Each row has a name. Each question is about the rows just above it.

3.03 -0.19 -4.08 2.87 0.99 -1.63 1.45 -4.74 -8.07 -4.38 -4.66 5.32 -3.25
 3.48 2.09 5.51 1.92 = j561
3.33 2.60 2.66 1.87 -0.02 -0.58 3.26 -0.79 5.22 -2.49 -1.72 2.82 -0.91
 1.85 2.43 2.97 0.70 = j869
3.33 2.60 3.23 0.80 -0.02 -0.58 3.26 -0.79 5.22 -2.49 -1.72 2.82 -0.91
 1.85 2.43 2.97 0.70 = j809
Among the named rows, does one hold 2.60 3.23 next to each other, in this order? -> yes
Is -0.91 1.85 2.42 printed in one of the named rows, side by side and in this order? -> no
Among the named rows, does one hold 0.99 2.87 -4.08 next to each other, in this order? -> no

-0.84 -1.60 3.91 -6.09 1.74 -0.51 : j198
-1.77 -3.50 -2.44 -1.77 5.55 3.49 : j603
1.67 2.91 1.42 0.29 -5.22 -3.75 : j994
-0.84 -1.60 3.91 0.09 -1.87 -2.84 : j54
-1.77 -3.50 -2.44 -1.77 0.27 4.96 : j510
Is -5.22 -3.75 printed in one of the named rows, side by side and in this order? -> yes
Does one of the named rows hold -3.50 -2.44 -1.77 0.27 4.96 side by side, in this order? -> yes

0.92 5.87 -0.86 -0.39 -1.27 -1.94 2.27 0.72 3.96 5.85 0.69 3.89 -1.36
 -4.29  j931
4.73 0.28 -6.87 -2.19 3.16 -2.74 3.22 1.47 -1.43 2.27 1.61 -4.39 -4.04
 2.32  j239
0.29 0.09 -0.55 0.02 0.22 -0.64 -0.03 1.54 -0.53 0.06 0.23 -0.28 0.42
 0.04  j134
-5.20 1.93 0.14 3.60 1.22 -1.20 -2.78 4.45 -5.52 1.00 -4.23 1.79 -0.54
 -3.05  j159
2.65 -1.41 0.36 0.25 -3.28 2.91 -5.85 -4.61 -1.56 -3.29 1.99 2.76 -2.08
 1.34  j53
Among the named rows, does one hold 0.69 5.85 3.96 0.72 2.27 next to each other, in this order? -> no
Is 0.25 -3.28 2.92 printed in one of the named rows, side by side and in this order? -> no
Among the named rows, does one hold -0.39 -1.27 -1.94 2.27 next to each other, in this order? -> yes
Does one of the named rows hold -0.55 0.03 0.22 -0.64 -0.03 side by side, in this order? -> no

0.14 -0.93 0.36 -2.24 -1.10 1.42 0.69 -0.88 -2.97 0.29 1.06 1.34 -2.92
 -1.38 -2.68 1.49 -1.84 0.63 -3.33 -0.14 -0.32 -2.45 0.80 1.63 -0.59
 0.72 1.61 -2.94 -2.08 4.95 : j165
0.14 -0.93 0.36 -2.24 -1.10 1.42 0.69 -0.88 -2.97 0.29 1.06 1.34 -2.92
 -1.38 -3.04 1.49 -1.42 1.94 0.03 1.42 3.41 -0.19 0.26 0.40 0.59 -0.75
 -0.68 4.02 -2.01 -0.36 : j824
2.27 0.59 -0.53 -2.48 -2.09 2.67 1.69 -0.58 -3.64 -0.64 1.96 0.98 -1.72
 -2.28 -2.84 3.60 -1.61 1.64 -2.41 0.47 0.91 -2.59 1.06 0.91 -0.78 0.03
 1.17 -2.01 -3.27 4.31 : j499
0.14 -0.93 0.36 -2.24 -1.10 1.42 0.69 -0.88 -2.97 0.29 1.06 1.34 -2.92
 -1.38 -2.68 1.49 -1.42 1.94 0.03 1.42 3.41 -0.19 0.26 2.46 -0.26 -0.98
 3.33 -0.26 1.16 2.52 : j678
0.14 -0.93 0.36 -2.24 -1.10 1.42 0.69 -0.88 -2.97 0.29 1.06 1.34 -2.92
 -1.38 -2.68 1.49 -1.42 1.94 0.03 1.42 3.41 -0.19 0.26 0.40 0.59 -0.75
 -0.68 1.17 -2.01 -0.36 : j228
Does one of the named rows hold -0.78 0.03 1.18 side by side, in this order? -> no
Does one of the named rows hold -1.72 -2.28 -2.84 side by side, in this order? -> yes

-3.99 3.80 5.63 -4.06  j428
-5.38 3.08 5.66 -4.06  j707
-3.99 3.80 5.65 -5.03  j182
-3.99 2.97 7.51 0.32  j961
-0.45 3.80 6.82 -2.07  j777
-3.99 3.80 5.56 -4.79  j927
-4.74 1.61 6.12 -0.93  j420
-3.99 3.80 5.63 -5.14  j924
Among the named rows, does one hold 7.51 0.32 next to each other, in this order? -> yes
Is -0.45 3.81 6.82 -2.07 printed in one of the named rows, side by side and in this order? -> no

-1.92 -1.59 -2.31 4.37 4.65 -1.23 -0.69 1.03 0.17 -2.19 -2.41 2.14 -0.99
 0.63 -0.62 -0.19 -0.29 -1.44 0.18 -5.11 0.45 -1.74 2.44 -0.92 4.42
 -0.63 1.59 2.48 -1.05 -4.17 3.04 1.42 -0.55 2.08 -4.37  j637
2.65 -3.80 -0.64 -0.03 -1.06 -2.64 1.76 0.59 1.90 0.80 -3.68 -1.44 -1.78
 -0.35 -2.48 2.67 1.91 0.96 -0.21 -1.69 1.01 -2.60 1.35 6.97 0.58 0.04
 -5.69 0.45 0.01 5.16 -0.34 -0.92 -3.39 1.39 2.27  j194
-1.92 -1.59 -2.31 4.37 4.65 -1.23 -0.69 1.03 0.17 -2.19 -2.41 2.14 -0.99
 -1.09 -0.62 -0.19 -0.29 -1.44 0.18 -5.11 0.45 -1.74 2.44 -0.92 4.42
 -0.63 1.59 2.48 -1.05 -4.17 3.04 1.42 -0.55 2.08 -4.37  j371
-3.70 1.64 3.18 1.50 -1.71 6.49 -5.62 -0.92 2.63 3.97 -4.07 3.11 3.73
 0.64 1.41 0.69 -3.39 1.74 2.87 3.12 -1.72 -2.53 -1.53 1.79 -1.91 0.12
 -3.28 -2.27 3.28 1.10 0.27 5.05 1.04 0.78 2.03  j276
-1.09 -4.40 -0.26 3.81 5.47 0.09 2.47 1.56 -1.41 -1.66 1.33 3.07 4.08
 -0.44 -0.75 -1.84 0.23 0.14 -0.88 -3.58 -0.02 0.62 2.22 -0.70 2.54
 -0.75 -1.38 -1.19 -0.79 -2.82 1.27 -0.52 0.16 -0.49 -4.29  j543
-3.79 -0.94 -1.68 3.43 4.52 -1.97 -0.18 -1.75 -1.09 -2.23 -0.94 0.35
 0.85 -0.04 0.76 1.86 0.04 0.49 2.87 -5.10 -0.21 -2.28 -0.25 0.01 0.19
 -1.10 -0.82 0.64 0.70 -1.60 0.57 -1.59 -2.14 0.77 0.31  j181
0.40 -3.59 -1.35 -0.66 3.09 1.59 0.78 2.39 1.83 2.02 -2.43 -3.49 -1.66
 2.45 -2.73 0.04 -0.84 -1.55 1.89 -3.28 0.40 -1.16 0.14 3.27 -2.19 -0.37
 -3.75 2.76 2.76 4.54 0.69 0.16 -1.87 -0.15 -0.68  j125
-0.48 -0.35 -0.24 3.51 5.10 1.12 0.32 2.28 -1.80 -1.90 1.16 1.88 1.58
 0.79 -1.16 0.56 0.42 1.44 -4.80 -4.61 1.39 -2.17 3.45 -1.01 1.87 -2.40
 -1.66 3.21 0.54 -1.20 2.00 2.08 -1.90 -1.89 -2.96  j501
0.12 -2.96 4.56 2.14 -1.99 6.37 -4.39 -2.18 4.22 0.64 -3.23 -0.15 1.77
 1.55 -0.29 1.21 -2.90 -0.29 0.62 1.44 -3.77 -2.77 0.26 -1.20 -2.26
 -0.01 -3.37 -2.28 5.14 -0.83 -2.73 3.43 0.29 -2.20 1.74  j554
0.38 -3.26 -0.08 -0.77 -0.43 -0.30 -0.07 -1.13 -2.30 0.88 -1.23 -3.40
 -2.55 0.13 -3.12 2.64 -0.36 -2.54 0.46 -1.40 2.39 -2.90 2.48 1.53 1.22
 -3.46 -6.70 1.30 0.69 3.33 0.84 -1.51 -5.70 2.15 -0.02  j982
-1.69 -5.79 -0.87 1.74 0.18 -0.77 0.04 -3.11 -0.04 2.11 -1.89 1.82 -2.98
 3.56 -4.83 1.72 2.35 -0.55 1.61 0.29 2.25 -3.20 1.73 2.03 0.11 -2.22
 -5.11 -1.78 -2.70 4.81 -0.43 0.55 -7.30 -2.64 -0.52  j612
Among the named rows, does one hold 3.43 4.53 next to each other, in this order? -> no
Is -4.83 1.72 2.35 printed in one of the named rows, side by side and in this order? -> yes
Is 3.43 0.29 printed in one of the named rows, side by side and in this order? -> yes
Is -6.70 1.30 0.69 printed in one of the named rows, side by side and in this order? -> yes
Does one of the named rows hold 2.08 2.00 -1.20 0.54 3.21 side by side, in this order? -> no
Is 2.65 -3.80 -0.64 -0.03 printed in one of the named rows, side by side and in this order? -> yes

0.10 -2.11 0.92 -1.46 -3.50 -0.85 -3.12 : j613
1.64 -1.35 -0.41 -0.03 -3.50 1.75 -2.27 : j65
-1.65 7.38 -0.65 0.96 -3.50 -4.88 3.27 : j763
0.26 -0.20 1.76 -2.68 -3.50 0.65 2.42 : j664
-1.82 0.83 -0.45 -4.93 -3.50 -2.33 -4.39 : j149
-1.59 -0.63 -0.70 -2.53 -3.50 0.24 -2.87 : j22
-1.65 0.46 0.57 1.53 -3.50 0.98 2.72 : j677
-2.89 -0.94 2.84 1.86 -3.50 -2.19 -0.61 : j807
-2.24 -0.65 1.17 1.67 -3.50 -0.44 0.59 : j83
-1.85 6.88 -0.18 0.98 -3.50 -4.44 2.90 : j595
Is 7.38 -0.65 printed in one of the named rows, side by side and in this order? -> yes
Does one of the named rows hold -3.50 1.67 1.17 -0.65 -2.24 side by side, in this order? -> no
Among the named rows, does one hold -4.44 -3.50 next to each other, in this order? -> no
Among the named rows, does one hold -0.65 1.17 1.67 next to each other, in this order? -> yes

0.07 -0.15 0.68 -0.11 0.14 0.77  j766
-0.12 -0.63 -0.10 0.27 0.28 -0.23  j93
-0.32 -0.09 -0.74 0.02 -0.74 0.26  j946
0.30 -0.27 1.24 0.14 0.42 0.85  j753
7.71 -3.30 -3.76 -4.18 -3.45 1.50  j910
0.03 -0.61 -0.43 -0.12 0.93 -0.40  j867
-0.17 -0.10 -0.64 0.22 -0.87 0.41  j185
Is -0.12 -0.63 printed in one of the named rows, side by side and in this order? -> yes
Does one of the named rows hold 0.07 -0.15 0.67 side by side, in this order? -> no
Is 0.07 -0.15 0.68 -0.11 printed in one of the named rows, side by side and in this order? -> yes
Is 7.71 -3.29 -3.76 printed in one of the named rows, side by side and in this order? -> no
Is 0.68 -0.11 0.14 0.77 printed in one of the named rows, side by side and in this order? -> yes
Does one of the named rows hold 0.02 -0.61 -0.43 -0.12 side by side, in this order? -> no
Is -0.15 0.68 printed in one of the named rows, side by side and in this order? -> yes

-1.83 4.23 -2.67 0.93 2.01 -0.05 1.32 -0.27 -0.87 -4.43 0.04 -1.33 3.10
 0.07 2.29 2.62 0.68 0.42 3.11 -0.58 7.63 -0.79 -1.06 -1.70 1.91 -0.18
 0.99 -4.06 -0.41 1.48 -1.56 -1.96 1.11 4.76 -> j905
1.40 2.12 1.33 -1.26 -1.17 1.34 3.30 0.03 -0.87 0.91 -3.25 -3.28 0.93
 7.49 3.52 -4.68 1.40 0.61 3.11 -1.66 -0.04 -0.79 -0.26 -0.31 -5.23
 -0.18 0.88 -4.06 -1.31 0.24 -3.75 0.58 1.11 4.10 -> j779
6.49 -1.22 -0.27 -1.26 -1.89 -0.41 3.30 -0.27 -3.85 6.14 -3.54 -1.33
 0.93 -0.26 2.29 5.78 1.40 0.61 3.11 -0.58 2.05 -0.79 -0.26 4.47 -2.34
 -4.67 2.51 0.35 -0.27 0.24 1.76 -2.38 1.11 4.10 -> j240
0.45 -4.36 -3.31 3.74 2.90 -1.10 3.30 -0.27 -0.87 0.91 -3.54 3.11 0.93
 0.10 2.29 0.47 1.40 1.68 3.11 -0.58 0.41 -0.79 0.08 -1.70 -2.34 -0.18
 0.88 -4.86 -0.40 0.24 4.13 0.16 4.83 4.10 -> j782
Is 2.05 -0.79 -0.26 printed in one of the named rows, side by side and in this order? -> yes
Does one of the named rows hold 1.34 3.30 0.03 side by side, in this order? -> yes
Among the named rows, does one hold -0.25 4.47 -2.34 -4.67 2.51 next to each other, in this order? -> no

-5.66 5.15 -1.99 6.06 3.80 -1.92 5.52 1.45 -> j222
3.77 -1.51 -3.59 -3.27 -5.18 4.47 6.63 4.84 -> j404
-2.21 -0.96 -0.01 -4.83 -0.85 6.34 0.10 -1.15 -> j703
-2.21 -0.96 -0.01 -4.83 -0.85 -1.00 -5.01 -4.59 -> j408
-1.12 5.17 6.18 2.65 0.35 -3.00 -5.91 0.55 -> j151
3.40 -2.82 -3.60 2.44 -4.15 -4.42 0.40 -5.24 -> j329
Does one of the named rows hold 0.41 -5.24 side by side, in this order? -> no
Is -1.92 3.80 printed in one of the named rows, side by side and in this order? -> no

-4.28 -0.62 -2.10 1.05 -1.36 3.05 5.24 1.04 0.16  j392
-2.21 3.91 0.12 0.97 2.23 1.91 3.02 -5.07 -2.70  j974
4.60 -3.52 0.08 4.89 3.39 5.95 0.27 -2.29 -2.27  j567
-1.03 -1.29 -1.54 -0.73 -7.84 -0.29 5.37 -0.78 -0.14  j425
Is 3.05 5.24 1.04 printed in one of the named rows, side by side and in this order? -> yes
Does one of the named rows hold -0.30 5.37 -0.78 side by side, in this order? -> no
Is 0.08 4.88 printed in one of the named rows, side by side and in this order? -> no
Does one of the named rows hold 1.04 5.24 side by side, in this order? -> no
Does one of the named rows hold 4.89 3.39 5.95 0.27 side by side, in this order? -> yes

4.48 -1.02 0.31 -1.42 -4.24 -3.21 -> j888
-2.60 2.26 -1.42 -0.24 3.07 6.31 -> j103
-0.49 -1.87 0.46 -1.31 -1.70 -1.87 -> j564
-2.86 2.52 -0.74 2.45 4.85 4.12 -> j560
0.31 -1.21 -0.04 -1.68 -2.00 -0.60 -> j656
4.35 -1.81 0.53 -2.18 -5.16 -3.77 -> j783
2.91 -0.59 0.08 -1.34 -2.96 -1.43 -> j636
1.11 1.13 -0.53 0.05 0.41 1.71 -> j174
-2.84 0.39 0.01 1.40 2.67 1.26 -> j95
Is -2.00 -0.60 printed in one of the named rows, side by side and in this order? -> yes
Does one of the named rows hold -0.04 -1.21 side by side, in this order? -> no
Does one of the named rows hold 0.31 -1.42 side by side, in this order? -> yes
Does one of the named rows hold -1.43 -2.96 -1.34 0.08 side by side, in this order? -> no
Does one of the named rows hold -2.18 0.53 side by side, in this order? -> no
Does one of the named rows hold -3.21 -4.24 side by side, in this order? -> no
Is -1.68 -2.00 printed in one of the named rows, side by side and in this order? -> yes

1.36 -6.98 -0.53 -4.61  j17
0.56 1.23 -2.54 -7.24  j491
4.78 -2.45 -3.66 -3.90  j979
-1.58 0.67 -1.73 -0.07  j588
Among the named rows, does one hold 1.23 -2.53 next to each other, in this order? -> no
Does one of the named rows hold 0.57 1.23 side by side, in this order? -> no
Does one of the named rows hold -2.45 4.78 side by side, in this order? -> no

-2.75 5.26 3.28 -1.44 3.74 -3.14 -0.38 -2.16 2.56 5.32 -1.31 -1.97 -2.64
 -3.12 3.94 3.16 3.27 3.99 -2.83 5.67 -0.81 -1.17 -3.00 -3.27 2.86 4.59
 -1.97 5.02 -1.90 5.30 2.10 4.68 5.14 3.63 -2.48 -2.74 -0.64 = j820
1.39 -3.94 -3.11 0.79 -3.66 1.12 0.68 1.04 -3.16 -3.98 0.44 1.11 1.34
 0.97 -2.56 -3.01 -3.07 -2.81 0.74 -3.86 0.43 0.08 1.12 1.42 -2.50 -3.78
 0.69 -3.94 1.16 -4.19 -2.82 -3.67 -3.68 -3.18 1.27 0.74 -0.59 = j344
-2.75 -6.22 3.28 -1.44 3.74 -3.14 -0.38 -2.16 2.56 5.32 -1.31 -1.97
 -2.64 -3.12 3.94 3.16 3.27 3.99 -2.83 5.67 -0.81 1.83 -3.00 -3.27 2.86
 4.59 -1.97 5.02 2.01 5.30 2.10 4.68 5.14 3.63 2.71 -2.74 -0.64 = j746
2.59 -7.43 -5.60 1.88 -6.09 3.17 0.73 2.16 -5.50 -7.46 1.64 2.15 2.74
 2.97 -5.84 -5.09 -5.42 -5.88 2.82 -7.38 1.21 1.48 2.93 3.13 -4.39 -6.73
 1.94 -7.30 2.05 -7.59 -4.44 -6.95 -7.17 -5.78 2.57 2.78 0.58 = j290
1.65 -6.52 -5.41 1.06 -5.32 1.80 0.38 1.79 -3.89 -6.26 1.46 1.38 1.83
 1.98 -4.75 -4.35 -4.87 -4.49 1.85 -6.37 0.82 1.44 1.69 1.91 -3.40 -6.11
 1.89 -6.43 1.27 -6.55 -4.18 -6.31 -6.16 -4.74 1.46 2.07 -0.02 = j162
0.41 0.61 0.76 0.37 0.36 1.09 -0.45 0.03 -0.49 0.08 0.14 0.38 0.62 1.16
 -0.14 -0.14 0.10 -0.19 1.03 0.68 0.06 0.35 1.08 0.59 -0.38 0.75 0.05
 0.45 -0.02 0.43 0.75 0.41 0.55 -0.22 0.41 0.91 2.09 = j196
Among the named rows, does one hold 0.74 2.16 next to each other, in this order? -> no
Among the named rows, does one hold -3.14 -0.38 next to each other, in this order? -> yes
Does one of the named rows hold 5.32 -1.31 side by side, in this order? -> yes
Among the named rows, does one hold 0.73 2.16 -5.50 -7.46 next to each other, in this order? -> yes
Is -7.38 1.21 1.48 2.93 3.13 printed in one of the named rows, side by side and in this order? -> yes

-1.93 2.32 -1.67 1.72 -1.65 2.03 -1.66 1.41 0.00 1.26  j544
0.03 0.39 -0.03 -0.37 -0.22 -0.29 -0.18 -0.11 -0.69 -0.53  j430
-1.93 2.32 -1.67 1.72 -1.65 2.03 -1.66 1.41 0.00 2.08  j146
-3.57 6.51 -4.05 1.84 -4.59 3.44 -4.25 3.20 1.14 1.92  j879
Among the named rows, does one hold 3.43 -4.25 next to each other, in this order? -> no
Does one of the named rows hold 2.03 -1.65 1.72 -1.67 2.32 side by side, in this order? -> no
Does one of the named rows hold 1.14 1.92 side by side, in this order? -> yes

-1.33 -2.06 2.08 7.70 -2.20 -3.87 -3.84 -0.58 2.95 1.84 -1.66 -3.62 1.03
 -1.98 -1.95 -1.23 2.63 -1.91 = j90
0.92 0.87 1.85 0.99 0.78 0.32 0.33 1.20 -0.78 -1.26 0.96 0.37 -1.59 2.99
 -5.08 -5.22 3.93 6.81 = j108
2.03 2.18 3.21 0.27 2.04 -0.40 -0.41 2.47 -1.16 -1.70 2.26 -0.52 -2.14
 -0.02 2.16 2.37 0.45 -1.14 = j841
-0.79 -0.90 -1.60 -0.57 -0.84 2.44 2.46 -1.10 -0.62 -0.47 -0.96 2.67
 -0.20 1.72 -0.91 -0.95 1.74 2.64 = j73
1.72 1.97 1.08 -2.50 1.91 2.81 2.82 1.71 -2.98 -3.19 1.91 2.74 -3.31
 2.16 1.91 1.93 1.50 1.20 = j668
0.92 0.87 1.85 0.99 0.78 0.32 0.33 1.20 -0.78 -1.26 0.96 0.37 -1.59 0.54
 0.87 1.11 1.54 0.09 = j273
-0.47 -0.59 -0.22 0.80 -0.57 0.47 0.49 -0.52 0.56 0.59 -0.57 0.69 0.74
 0.30 -0.57 -0.55 0.72 1.28 = j602
Does one of the named rows hold 2.99 -5.08 -5.22 3.93 6.81 side by side, in this order? -> yes
Does one of the named rows hold 0.27 2.04 -0.40 side by side, in this order? -> yes
Is -5.08 -5.22 printed in one of the named rows, side by side and in this order? -> yes
Does one of the named rows hold 0.96 0.37 -1.59 side by side, in this order? -> yes
Is -3.87 -3.84 -0.59 2.95 1.84 printed in one of the named rows, side by side and in this order? -> no
Is -0.47 -0.96 2.68 printed in one of the named rows, side by side and in this order? -> no
Does one of the named rows hold -1.16 -1.70 side by side, in this order? -> yes

4.22 4.34 -7.10 -6.05 -> j245
-3.72 -3.37 0.94 -0.09 -> j885
1.80 1.14 -3.97 -3.72 -> j628
Is 1.80 1.14 printed in one of the named rows, side by side and in this order? -> yes
Among the named rows, does one hold -3.72 -3.37 0.94 -0.09 next to each other, in this order? -> yes
Among the named rows, does one hold -3.72 -3.37 0.94 -0.08 next to each other, in this order? -> no
Among the named rows, does one hold -3.97 -3.72 next to each other, in this order? -> yes
Among the named rows, does one hold -0.09 0.94 next to each other, in this order? -> no
Does one of the named rows hold 1.81 1.14 -3.97 -3.72 side by side, in this order? -> no
Is -0.09 0.94 -3.37 -3.72 printed in one of the named rows, side by side and in this order? -> no

